Rotation paths and how fast each direction turns (degrees per step)
Each turn is a multiple of 5 degrees from 10 to 175, or 0.
Each row of a path follows its step; steps can be skipped.
Rotation 1:
step 0: [1.160, 1.503, -0.599, -1.015, -0.616, -1.145, -0.826, 0.620, 2.018, -2.443, -1.811, -1.861, 2.675, 2.246, 2.150, 2.810, 2.513, 1.780, -1.089, 1.051, 2.283, 0.365, -1.419, 3.073, 3.480, -0.060, -2.842, 0.188, 5.398, 3.090, -0.646, -0.228, -0.603, 2.249, 5.861, 1.293, -1.080, -1.879, -1.310, -2.917, 0.183, -0.221, -0.826, -4.081, -2.219]
step 1: [-1.334, 2.066, -1.719, 0.531, -3.419, -1.981, -1.805, 0.392, 0.895, 1.456, -0.463, 3.063, -2.162, 0.654, -0.888, 0.146, -0.590, -2.155, 1.211, -2.424, 2.174, -0.072, -7.000, -1.534, 0.084, 0.078, -3.937, 3.998, 2.075, 2.356, -1.232, -3.038, 0.291, 1.804, -2.386, 1.377, 0.021, 0.482, 1.062, -0.489, -1.388, -3.897, -0.056, -1.875, 3.868]
step 2: [-0.937, 0.540, -1.676, 2.449, 3.995, -2.263, 2.928, -0.658, 0.688, -1.104, -6.363, -0.837, -0.640, 3.844, -0.816, 0.332, -2.414, 0.455, 2.984, 0.085, 1.529, -3.646, -2.770, 1.010, 3.914, 1.973, 0.011, 0.393, 3.039, 0.834, 1.394, 0.237, -2.692, 1.723, -0.758, 1.586, 0.657, 0.947, -0.812, 1.218, 4.062, -0.219, 1.800, -0.880, -3.329]
step 3: [-2.504, -0.232, -1.649, -2.256, 0.552, -4.680, -1.650, 2.871, -0.390, 1.002, 0.756, -1.517, -2.234, 0.724, 1.710, 2.716, 1.119, 2.707, 0.025, -1.105, 1.824, -2.040, -1.624, -1.003, 0.532, 3.180, -1.996, 1.799, 0.809, 0.696, 1.125, -1.743, 1.160, -0.530, 3.107, 5.028, -0.360, -1.066, -2.031, -3.652, -1.949, -5.075, -2.926, 3.110, -1.454]
step 4: [2.513, 0.988, -2.906, -1.144, 1.824, 0.203, -0.242, 0.737, 1.586, 0.103, -3.025, 1.302, -0.339, 1.086, 0.096, -0.240, 3.111, 1.299, -0.217, -3.804, -0.784, -0.547, -6.496, -2.017, 1.957, 2.766, -1.140, -0.110, -0.524, 1.486, -1.476, -4.690, -1.956, -1.232, -0.653, 3.568, 1.725, 1.094, 1.722, 2.597, -1.809, 3.499, 4.541, 1.081, -0.094]
step 5: [-4.960, -1.632, -1.725, 2.012, 2.381, 0.134, 1.238, 0.740, -1.710, -5.787, -0.202, -3.438, 1.602, 0.610, 1.234, 0.612, 2.714, -0.881, 1.322, -3.358, -1.240, -2.673, -1.265, 0.749, -1.552, 2.237, -2.307, 4.774, 3.096, 1.888, 4.803, -1.222, -2.130, 0.614, 0.206, 0.619, -1.375, -0.865, -0.922, -1.816, 0.458, 1.543, -1.164, 0.563, -1.260]
step 6: [-0.172, 2.428, -4.489, -3.064, -1.497, -1.850, -0.838, 0.919, 2.565, 0.470, -1.518, -1.103, -1.833, 2.868, 2.928, 1.789, -2.295, -0.843, -1.499, 1.780, 1.627, 2.083, -1.616, 4.411, -0.608, 0.621, -3.039, 3.989, -1.620, 2.477, 1.897, -3.442, -1.337, -3.495, 3.476, 2.046, 2.479, -1.906, -0.313, 0.410, -1.144, 1.866, 0.768, 0.223, 1.567]
step 7: [-1.817, -0.886, -0.985, -0.188, -0.634, 0.236, 0.203, 0.191, -1.538, -0.593, -1.033, 4.490, -1.150, -1.086, -2.520, -0.729, -2.286, -4.510, 0.869, -3.532, 2.949, -1.634, -3.120, -3.476, -0.079, 1.748, 0.497, 1.742, -1.083, 2.532, 6.215, -2.443, -1.166, 2.005, -2.254, 2.521, 2.973, -1.111, 0.290, 1.193, -0.475, 2.977, -0.050, 0.230, -3.240]
step 8: [0.846, -0.727, 0.692, -1.571, 1.713, -1.399, 0.232, 3.472, 1.423, -3.707, -0.450, -2.456, -5.256, 2.610, 5.374, 0.261, 0.163, -0.715, 1.834, 1.626, -0.894, 0.053, -0.564, 1.525, 1.464, 0.888, 0.011, -0.919, 1.300, -1.403, 5.133, 0.571, -2.442, 2.858, 2.943, 1.300, 1.094, -2.795, -2.208, -2.028, 0.674, 2.070, 2.738, 2.133, -2.529]
Directions:
[1.044, -0.041, -0.451, 0.158, 0.601, 0.823, 0.131, 1.289, -0.343, 0.357, 0.631, 1.290, -0.004, 0.100, 0.340, 0.080, 0.564, 0.000, -0.649, -1.434, 0.378, 0.829, -0.803, -0.056, -0.860, 0.107, 0.575, -0.472, 1.114, -0.294, -0.808, 0.739, -0.318, 0.155, 0.648, 0.166, -0.582, -1.138, -0.570, -0.624, 1.129, 0.593, -0.201, 0.838, -0.018]  85
[-0.718, 1.058, 0.368, -0.412, 1.303, -0.435, 0.463, 0.502, -0.649, -0.038, -0.459, 0.112, 0.124, 0.196, -0.402, 0.429, -0.482, 0.969, 0.266, -0.059, 0.739, 1.229, -0.823, 0.579, -0.580, 0.235, 0.021, -0.755, -0.168, -0.170, -0.747, 0.095, 0.432, 0.117, 0.579, -1.039, 1.308, 0.778, 0.190, 1.644, -0.260, 1.007, 0.583, -0.690, -0.239]  155
[1.451, -0.026, -0.705, 0.507, -0.245, 0.357, -1.558, -0.427, 0.365, 0.710, -0.575, -0.400, 0.541, 0.629, -0.336, -0.042, -0.569, 0.743, -0.018, 0.072, -1.427, 0.150, -0.558, 1.207, 1.182, 0.292, 0.255, -0.669, -0.063, 0.157, 0.639, 0.435, -0.300, -0.693, 0.214, -0.170, -0.363, -0.885, -0.678, 1.097, 0.147, 0.415, 0.554, -0.658, -0.893]  170
[-0.266, -0.542, -0.659, 0.944, 0.376, -0.624, 0.370, -0.402, -0.690, -0.138, -0.443, 0.557, 0.153, 1.193, 1.230, 0.000, -0.184, -0.095, 0.104, 0.019, -0.359, -0.350, 1.277, 1.531, -1.397, -0.348, -0.650, -0.935, 0.394, 0.123, -0.246, 0.335, -0.228, 0.031, 0.472, -0.204, 0.033, 0.345, -0.175, -1.004, -1.182, -0.673, 0.522, 0.250, -1.317]  125
[0.426, -0.325, 0.600, 0.161, 0.704, -0.156, 0.122, 1.459, 0.798, -0.850, 0.136, -0.620, 0.631, -0.223, 0.824, -0.038, -0.306, 1.685, 1.509, 0.381, -0.236, 0.270, 0.618, 0.610, -0.170, -0.544, 0.845, 1.363, 0.054, 0.727, 0.729, 0.627, 0.142, 0.517, 0.472, 0.038, -0.128, 0.092, 0.696, -0.183, 0.842, -0.284, -0.908, 0.079, -0.613]  130
Rotation 2:
step 0: [-0.917, 1.144, 2.481, 2.107, 2.841, 2.329, -0.639, -0.930, 1.109, 0.200, 4.433, -0.378, 0.428, 2.689, -1.175, 1.178, 0.325, -1.831, 0.250, 0.127, -1.333, 2.612, 0.072, 2.335, -1.193, -3.526, -1.875, -1.647, -2.105, 3.872, -0.300, 3.461, 1.698, -3.739, -0.713, 1.611, 1.291, 0.267, 0.358, 3.036, 1.553, -4.232, -3.441, -0.115, -4.329]
step 1: [1.536, 0.813, 0.791, -0.347, -0.304, 2.213, -1.514, -5.009, 0.356, 1.743, 0.467, -0.726, -2.415, -3.388, -4.478, -0.700, 0.931, -1.358, -1.536, 1.435, 1.000, -1.073, 2.073, -0.905, 0.851, -2.840, 0.185, 1.432, 5.142, -0.508, -0.175, 2.733, 2.448, -0.014, 2.221, -2.469, 0.344, 2.095, 3.333, 0.112, 2.360, -4.557, -3.587, -0.462, -1.231]
step 2: [-1.831, -2.878, -4.075, 3.867, 2.261, -1.280, -1.041, -1.370, 0.698, -1.750, -0.295, 1.646, 2.949, -0.671, 0.064, -1.149, 0.623, -2.389, -1.862, 0.568, 0.223, -2.269, 1.449, -2.653, -1.109, -0.542, -1.391, 0.466, 2.896, -1.952, -0.295, 0.698, 2.999, 3.363, -1.290, -0.288, 1.226, -6.273, 1.704, -0.042, 3.553, -3.408, -0.537, 0.714, -3.173]
step 3: [-0.441, -2.989, 4.110, 0.615, -1.340, 3.690, -1.688, 1.336, 3.024, -1.467, 4.656, -1.256, 0.423, -0.123, 1.892, -0.113, 2.116, -0.038, -1.523, 1.187, 2.182, 0.385, -1.045, -2.915, 0.909, 0.317, 4.145, -2.016, 1.832, -0.476, -1.176, -0.183, 1.092, 0.144, -0.994, 0.604, 4.597, -3.436, -2.195, 1.572, 4.904, 1.282, -1.679, -0.027, -2.260]
step 4: [0.118, -4.908, 3.931, 1.592, 1.451, 0.099, -2.734, -1.832, -1.232, -0.288, 1.867, 0.595, -2.078, -3.621, -2.425, 5.140, 0.436, -0.749, 0.064, -1.700, 2.692, -1.329, 1.048, -1.638, -1.814, 0.632, 0.161, -2.108, 0.189, -2.196, -1.214, 0.587, 2.054, 2.405, 4.417, 3.903, 3.890, 1.763, -0.556, -1.598, -1.364, -0.360, 0.571, -1.550, 1.188]
step 5: [-2.971, -0.690, 0.465, 5.191, 2.801, -1.098, -0.219, -2.276, 1.061, -1.350, 3.160, -2.469, 2.597, -2.081, 1.014, 1.895, -1.175, 0.258, 4.428, 0.167, 3.265, -3.912, -2.839, -1.582, -0.904, 0.330, -0.499, -2.389, 2.153, 2.398, -0.949, 3.740, -1.651, 1.737, -1.212, 1.023, -0.760, 0.449, 3.553, -1.555, -1.630, 1.998, 0.945, 2.347, -1.144]
step 6: [-4.012, 1.930, 0.152, 1.438, 3.326, 2.572, 0.758, -0.030, 0.939, 1.045, 1.504, -1.374, -0.680, -2.939, 0.566, 1.741, 0.215, 0.723, -2.604, -0.648, -0.601, -2.660, 1.344, -0.675, -2.097, -0.510, 1.775, -3.285, 1.588, 1.790, -2.669, 1.148, -2.562, 0.343, -3.325, -3.341, 3.183, 4.079, -4.562, 2.435, -1.818, -1.165, -0.411, 0.911, -4.429]
step 7: [0.342, 0.416, 0.612, 0.148, -2.389, 0.082, -3.335, 0.810, 0.063, 1.946, 0.855, 1.111, -2.294, -1.780, -0.970, 2.796, -0.247, -2.623, 0.995, -5.493, -0.614, -1.176, 2.402, -3.345, 0.315, 1.292, -1.460, -2.942, -2.971, 3.237, -1.467, 0.448, 2.839, 0.895, -0.130, -4.861, 1.053, 1.789, 3.637, -0.612, -0.189, -2.885, -1.181, 0.710, -4.367]
step 8: [-2.613, 0.005, 2.043, 3.151, -0.519, 2.120, 0.288, 0.244, -3.855, 0.721, 2.958, 0.497, 2.625, -1.833, 0.723, -2.387, 2.034, -3.649, -0.258, 1.320, -3.362, -1.296, -0.920, -4.135, -2.803, -0.383, -0.942, -1.113, -0.583, -0.167, 0.644, 0.112, 1.763, -2.917, 1.553, 1.337, -3.343, 0.636, 3.424, 0.347, 1.233, -2.772, -2.918, 4.230, -3.053]
Directions:
[0.192, 0.263, -0.178, -0.062, 0.173, -0.208, -0.603, 0.137, 0.433, -0.280, 0.450, -0.658, 0.314, 0.326, 0.636, 1.629, 1.034, 0.380, -0.482, 0.824, 1.348, -0.058, 0.032, 0.542, 0.003, 0.103, 0.147, -0.629, 0.472, -1.709, -1.015, -0.269, -0.449, 0.675, 0.706, 0.077, -1.056, -0.874, -0.193, -0.926, 0.468, 0.202, -0.109, -1.331, -0.461]  40
[0.097, -1.345, -0.749, -1.248, -0.985, 0.182, -0.466, -0.771, -0.033, 0.271, 0.307, 0.207, 0.566, 0.627, -0.764, 0.521, -0.452, 0.224, -0.207, -1.147, -0.756, -0.646, -0.368, 0.014, 0.216, 1.326, -0.950, 0.705, 0.582, 0.265, -0.735, 0.643, 0.116, 0.605, -0.300, 0.794, -0.741, -0.370, -0.007, -1.396, -0.704, -0.540, 0.187, 0.466, -0.505]  130
[0.103, 0.494, -0.331, 0.595, 0.156, 0.128, -0.291, 1.343, -0.404, -0.992, 0.201, -0.619, -1.756, 0.512, -0.662, 0.533, -0.011, 1.402, -0.870, -0.963, -0.558, -0.135, -0.496, 0.356, -0.851, 0.357, 0.165, -0.558, 0.520, 0.240, 0.832, -0.169, 0.941, -0.756, -0.884, 0.024, 0.161, -0.293, -0.130, -1.005, 1.147, 0.108, 0.473, 0.204, -0.123]  100
[0.020, -0.049, -0.834, -0.344, 0.638, -0.852, 0.107, 0.220, -0.074, -0.943, 0.466, 1.177, 0.955, -0.146, -0.615, 1.627, -0.042, 0.003, -0.167, -0.047, -0.184, 0.787, -0.900, -1.006, 0.804, -1.228, -1.031, -0.561, -0.228, 1.105, 0.457, -1.025, 0.450, 0.810, -0.088, -0.703, 0.174, -0.262, 0.750, -0.039, -0.073, -0.042, 0.392, -0.458, 0.659]  140
Rotation 3:
step 0: [-2.731, 1.083, 2.079, 0.221, 2.691, -1.277, 0.485, 3.648, 1.820, 0.951, 0.421, -3.247, -1.050, -3.053, -3.317, -2.177, 1.603, -2.761, 5.275, 0.421, -0.387, 1.431, 0.192, -2.842, 0.760, 1.478, 2.657, -0.384, -0.150, -1.500, -1.969, -0.952, 2.516, 1.177, -1.498, -1.962, -0.194, -3.373, -1.519, 3.699, 1.661, -3.941, 0.677, 3.987, -0.210]
step 1: [-1.298, 0.655, -0.923, 3.012, 3.698, -2.069, 1.276, -0.567, 3.086, -1.736, 1.865, -2.315, 0.290, 1.831, -3.267, 0.914, 1.964, -4.149, -0.638, -1.138, -0.683, -0.940, -0.754, -0.430, 5.085, 0.739, 1.976, -0.343, 2.318, 0.553, 2.070, -0.169, 1.304, 2.540, 1.674, 2.445, -2.562, -5.521, -2.474, -0.301, -1.345, 2.342, -1.725, 2.721, 2.379]
step 2: [-0.916, -1.188, -1.792, -0.964, 2.736, 1.678, 1.995, -3.605, -0.307, -3.040, 0.281, -3.978, 1.282, -2.589, 0.539, 0.715, -0.369, -1.144, -0.868, 1.353, -0.625, -1.957, 5.364, -3.414, 1.407, 2.816, 2.264, -0.374, 2.516, 3.979, 0.473, 0.400, -0.664, -0.978, -1.077, 0.827, 2.351, -4.304, -2.632, 2.497, -4.096, -2.203, -0.376, -0.990, -0.922]
step 3: [1.410, 0.849, -0.245, 2.815, 0.123, -0.173, -0.237, -0.670, 0.046, -3.047, 1.173, -0.577, -3.428, -1.402, -1.453, -2.572, -0.536, -2.654, 5.371, 4.603, -0.102, 0.298, 4.929, -3.720, 0.371, 1.193, 4.446, 2.566, 1.142, 3.247, -0.894, -2.620, 1.554, 2.274, 1.418, 2.039, -0.370, 0.501, 0.772, 0.706, 2.577, -2.289, -1.374, -0.430, 0.719]
step 4: [0.364, 1.442, 0.899, 1.772, 5.495, 1.083, 1.606, -0.303, 3.465, -0.938, 1.703, 0.267, 1.163, -0.977, -3.857, -0.315, -2.882, -7.253, 0.977, 0.720, -0.196, -1.627, -0.211, -0.083, 0.114, 3.612, 1.595, 2.015, 1.472, -0.824, 0.988, 0.583, 0.395, 1.771, -0.782, 1.250, 0.040, 2.394, 2.519, 1.339, -1.540, 0.762, -2.736, 3.003, -3.786]
step 5: [0.580, -1.058, 2.232, 2.328, 3.360, -2.902, -1.592, -0.987, 2.461, -1.603, -3.326, -0.553, 1.441, -3.383, -2.071, 2.294, -2.725, -1.759, -2.326, 1.009, -1.924, -0.357, 2.309, -3.742, 0.614, 1.449, 0.123, -1.092, -2.730, -0.155, 4.871, -5.016, -0.384, 1.695, -0.897, 1.662, 0.014, -3.470, 0.652, 1.520, -3.442, -2.325, 1.568, 0.615, -0.811]
step 6: [2.793, 0.512, 1.660, 0.664, 1.989, -0.222, 1.615, -3.663, -0.251, -1.427, 2.280, -1.270, -0.347, -0.359, -4.029, -2.501, -0.577, -0.643, 3.902, 3.724, -2.698, 2.250, -0.139, -2.207, 0.921, -2.964, 1.251, -0.284, 2.662, -0.754, 2.849, -3.574, -2.806, 2.450, -1.511, 0.624, 5.892, -1.248, -1.524, 0.858, -2.081, -0.633, -0.557, -1.110, 2.621]
step 7: [0.659, 0.741, 0.852, -2.281, 0.415, -2.169, 3.232, -3.986, -1.008, -2.575, -0.806, -3.020, -1.758, -3.117, -3.934, -1.809, -0.407, -5.510, 3.932, -0.702, 0.737, -0.539, -0.643, -1.272, 1.801, -1.254, 1.449, 0.907, -2.701, -1.307, 0.035, 2.458, -1.802, 3.925, -0.406, -0.873, -0.568, -2.122, -0.841, 1.213, 1.115, -1.756, -1.496, 0.304, -5.100]
step 8: [1.401, 1.441, 2.077, 2.070, 1.090, -4.510, -5.283, -1.138, 2.177, -2.085, -2.215, -3.743, 3.391, -1.055, -5.032, 1.368, 4.152, -2.394, 0.463, 0.084, -1.409, -3.273, 1.822, -1.632, 1.663, -1.844, 2.303, 0.267, 0.110, 2.705, 0.958, 0.581, 0.449, 1.674, 0.609, 0.218, -0.615, -0.097, 1.038, 0.769, -2.321, 2.540, -2.642, -0.300, -2.228]
Directions:
[-0.255, -0.310, -0.534, -0.534, 0.120, 0.968, 0.181, -0.394, -0.424, -0.922, 0.397, 0.650, -0.347, 0.421, 0.082, 0.232, 0.548, -0.621, 0.760, 0.148, -1.000, 0.500, -0.105, -1.160, 0.964, -0.324, -0.569, 0.764, -1.251, 1.015, -0.884, 0.580, -0.699, -0.485, 0.165, 0.397, 0.622, -0.198, 0.328, 0.447, 0.467, 1.020, 0.974, -1.551, -0.477]  85
[-0.164, -0.383, -1.503, 1.400, -1.643, 0.710, 0.478, 0.018, -0.134, -0.717, -0.075, 0.341, 0.204, -0.792, -0.191, 0.197, 0.069, -0.223, -0.850, 0.293, 0.723, -1.024, 0.433, -0.151, 0.374, 0.094, 0.918, 0.722, 0.713, 1.322, -0.187, 0.102, 0.444, -1.007, 0.657, 0.261, -0.107, 1.337, 0.296, 0.331, -0.132, -0.059, -0.179, 0.607, -0.235]  55
[0.381, 0.292, -0.473, 0.295, -0.711, 1.329, 0.633, 0.492, -0.287, -0.483, 0.139, 0.217, -0.132, 0.463, 0.846, -0.759, 0.628, -0.328, 1.646, 0.055, 0.287, 0.817, -1.078, 0.012, -0.722, -0.164, 0.619, 0.372, -0.146, -0.840, 0.323, -0.334, -0.065, 1.407, 0.031, -0.314, -0.755, 0.357, -0.368, 1.820, 0.554, -0.157, -0.603, 0.664, -0.061]  110
[0.912, -0.804, 0.663, 0.609, -0.785, -0.850, -0.420, -0.674, 0.694, 0.537, 0.244, 0.377, 0.355, 0.655, -0.184, 0.076, -0.138, -0.097, 0.607, -0.333, 0.818, 0.828, -0.110, -0.281, -0.228, -0.845, 0.772, 0.361, -0.138, 1.026, -0.298, -0.705, 0.198, 0.271, 0.744, 0.748, -2.131, -0.749, 0.487, -0.427, -0.215, -0.209, 1.228, -0.538, 0.552]  155
[-0.065, 0.603, 1.695, 0.042, -0.307, 0.205, -0.907, 0.063, 0.157, 0.483, -0.396, -0.674, 0.923, -0.886, 0.588, 0.616, 1.138, 0.760, 0.151, 0.712, -0.099, -0.539, 0.652, -0.824, -0.070, 0.309, 0.315, 0.594, -1.403, -0.230, -0.173, -0.610, 0.122, -0.798, 0.224, 0.446, -0.028, 0.911, -1.457, 1.020, -0.058, -0.526, 0.170, -0.375, 0.554]  130
